Every row has a hidden score. How much higher is the second row's score than the first row's in each pair? 20 means about the same, 40 much higher and 0 much lower. The score is a weighted sum of the row's numbers plus the product of two more (or one squared), each taken from its middle value.
(-54 30 -74 84 65 76 -7 51 -56 -36)
(-58 19 -46 80 11 -32 -65 87 69 4) -> 14
(0 -25 30 -3 -22 55 29 -6 -21 -32)
(-65 -10 -56 62 32 22 22 -21 -31 84) -> 17
(80 -14 5 -10 40 -43 -54 33 -64 -43)
(-40 -75 -28 26 -76 -50 -58 37 37 -7) -> 22
(-54 70 -20 44 7 76 22 -74 55 8)
(76 1 44 -42 65 -36 15 19 55 51) -> 8
(55 26 80 -39 7 -36 15 -46 -49 -10)
(11 -46 34 -50 -43 -7 69 -24 51 22) -> 19
(62 -54 59 -39 18 -18 0 -85 -64 -43)
(33 19 -53 41 18 73 73 -60 -31 -21) -> 18
(-47 59 -24 66 -76 -43 -61 40 -46 33)
(-47 8 -28 -61 72 0 0 29 47 26) -> 27
(18 -32 -20 -6 68 66 -21 -6 -71 -61)
(-3 41 12 -17 36 4 22 22 -21 -28) -> 19
(11 48 34 37 -54 -68 -3 58 -3 -36)
(76 -25 5 12 -22 -18 58 -6 47 51) -> 21
(7 -50 80 -14 -69 -72 -25 -3 44 -28)
(-22 -68 -49 5 -4 -14 -29 -71 -56 -61) -> 16
(-40 -39 26 -17 -14 4 4 -28 40 -28)
(51 -68 19 -46 -69 -7 73 -53 -35 -7) -> 17
(18 -46 30 73 22 -25 8 -6 -35 -7)
(-36 30 -64 41 43 8 -47 4 -10 -14) -> 27
(-18 -14 1 12 -58 0 0 -24 -49 -54)
(-11 55 -85 23 -11 76 26 -35 -17 40) -> 16
(-47 84 -35 66 -69 -43 33 12 65 -65)
(-25 19 5 1 -47 -50 -18 47 12 37) -> 12
(-11 77 -78 19 -4 76 -3 -46 -3 44)
(-29 8 12 52 50 -3 -25 26 33 30) -> 18
(0 70 -53 -28 -47 69 -29 58 19 -76)
(11 -46 66 -21 -47 -58 -3 1 -6 -39) -> 17
(-36 -17 16 -28 43 -25 22 33 44 48)
(-65 73 -49 55 -25 11 26 -46 -39 -36) -> 27
(11 8 -38 30 -47 -14 76 15 65 44)
(22 -32 26 30 -40 -29 40 12 -28 59) -> 15
(-32 -46 19 1 61 -47 37 -17 19 59)
(-36 48 26 -24 65 -29 -61 -6 8 15) -> 29
(-65 -36 59 -6 -72 -32 -3 47 -6 15)
(-58 37 -46 52 -72 -72 -58 29 26 -28) -> 25
(55 -36 16 -10 32 40 -29 -49 -10 -3)
(33 19 -10 12 22 -14 -50 -74 37 -57) -> 25
(26 -28 -20 26 -25 80 -14 26 -39 59)
(65 -10 12 -57 61 44 -58 -38 -3 22) -> 15
(40 -21 37 -3 36 29 76 -17 -31 -28)
(-61 15 -6 -39 72 29 -7 -17 4 80) -> 25
(0 -17 -17 -28 4 -10 4 62 -28 22)
(4 -39 -6 -35 -69 -43 15 72 90 37) -> 24
(-25 -14 70 59 14 -32 26 19 -17 1)
(-14 -46 -2 19 -18 -29 -58 72 -31 -50) -> 23
(-25 -50 30 -21 -18 -36 -36 15 58 -25)
(-32 33 -17 41 -22 -65 -36 40 12 15) -> 18
(26 -10 44 -39 -7 -29 -47 83 55 -18)
(33 12 -10 -46 -32 -21 -43 83 83 -54) -> 23
(22 -68 -10 62 -54 -50 26 72 -60 8)
(-36 -43 -6 -3 -29 -32 -25 4 8 11) -> 23
(-43 -50 16 -28 22 -65 44 -24 76 11)
(-76 -21 1 41 11 -3 -29 76 -49 59) -> 19
(-36 -17 19 1 -7 -58 -47 40 -46 26)
(40 37 23 -6 68 40 0 -31 1 33) -> 17
(-65 30 -38 -3 14 22 29 -35 -64 -18)
(-29 -43 16 30 4 -18 -29 -53 26 15) -> 10
(33 -21 -6 8 -32 22 -7 -21 33 -25)
(-3 30 -24 -42 -29 51 -29 44 -28 -25) -> 12
(-43 44 -10 59 0 -47 44 -42 -71 59)
(4 -43 -10 52 -25 58 -25 40 37 73) -> 35
(-61 66 -67 80 -4 51 69 -24 22 48)
(58 -28 30 -32 54 -43 15 40 -28 -57) -> 30
(-25 -25 -67 48 -58 37 11 -17 69 11)
(-69 -39 -6 77 58 58 -72 29 44 -14) -> 6
(18 66 -42 19 18 22 66 -3 -17 69)
(-40 62 -10 33 14 -76 47 -31 4 -50) -> 36
(69 -36 26 -61 11 -21 0 29 -31 -18)
(-36 -32 -13 19 -36 -7 -7 -10 19 -36) -> 24
(-87 70 -46 80 -4 22 -3 -17 -21 30)
(-11 4 23 -35 -18 4 -72 -17 4 -32) -> 21
(36 -14 30 -61 90 33 -10 15 30 1)
(-7 -57 -6 -6 50 76 -7 -17 -31 -10) -> 19
(-58 15 8 37 43 8 -39 37 15 69)
(-51 -28 -13 48 -40 15 -10 26 4 -28) -> 27
(58 37 70 -68 -51 -18 18 -28 -31 -47)
(4 -32 19 -21 32 -61 -58 65 -71 55) -> 25
(-32 26 -31 -32 22 -14 -79 -46 33 48)
(44 -54 -46 -6 0 11 4 -60 30 -18) -> 20
(-40 -25 -6 15 -65 -39 11 1 -28 11)
(-43 77 -53 62 14 44 0 -38 8 -21) -> 24
(73 -61 62 -68 72 66 -3 8 -42 -10)
(-18 22 12 33 -7 -21 0 -17 -46 -14) -> 25
(-51 -50 -38 44 68 73 -36 -3 15 30)
(29 48 -6 -10 68 66 11 -6 -67 66) -> 22
(33 -72 80 -28 -51 -65 -58 58 44 -7)
(11 -36 19 -28 50 11 -39 -60 19 26) -> 12
(-51 80 23 15 40 66 -54 83 -6 55)
(36 55 -42 41 61 8 11 54 40 -7) -> 22
(-47 -10 16 -39 -7 19 58 -78 -17 15)
(-43 1 30 33 -4 8 -10 69 80 55) -> 24
(-3 4 -28 -57 47 51 -25 -38 44 11)
(22 33 -20 -17 25 40 62 -10 -10 -43) -> 23
(11 -14 62 -35 -58 -14 22 15 -24 33)
(4 26 5 44 -54 -29 11 -13 8 -36) -> 27
(33 22 -74 19 -4 -25 -3 -38 55 77)
(-11 73 -56 12 -18 51 0 15 76 11) -> 25
(7 -65 -2 26 -36 -54 -32 12 -10 19)
(22 33 19 -10 -22 33 -21 54 44 -79) -> 24
(29 48 37 -35 54 0 -3 -13 -17 8)
(-22 -3 -10 -14 40 19 73 -71 15 -32) -> 20
(-7 -75 62 23 -36 -25 29 -28 -6 15)
(0 77 -49 59 18 48 11 -31 -46 -14) -> 19
(-25 77 -17 19 4 -10 -32 72 1 -47)
(7 41 -38 15 47 26 -65 47 80 -50) -> 18
(-7 -46 -42 -14 -14 8 73 26 -39 66)
(-3 -10 5 44 -40 -29 33 44 76 -32) -> 32
(44 62 52 19 -51 11 15 -28 19 -28)
(0 -65 -13 19 -36 -50 -36 1 47 11) -> 14
(62 -65 41 -21 -22 -10 44 12 -31 -21)
(-14 59 -28 30 25 55 -14 -35 26 -7) -> 26
(11 -50 34 -3 32 0 51 -35 37 15)
(44 12 52 -79 -43 8 -29 -31 1 -28) -> 25
(84 -7 44 -61 54 26 -68 54 -21 30)
(-51 -32 1 84 -4 11 11 -24 -17 -10) -> 26
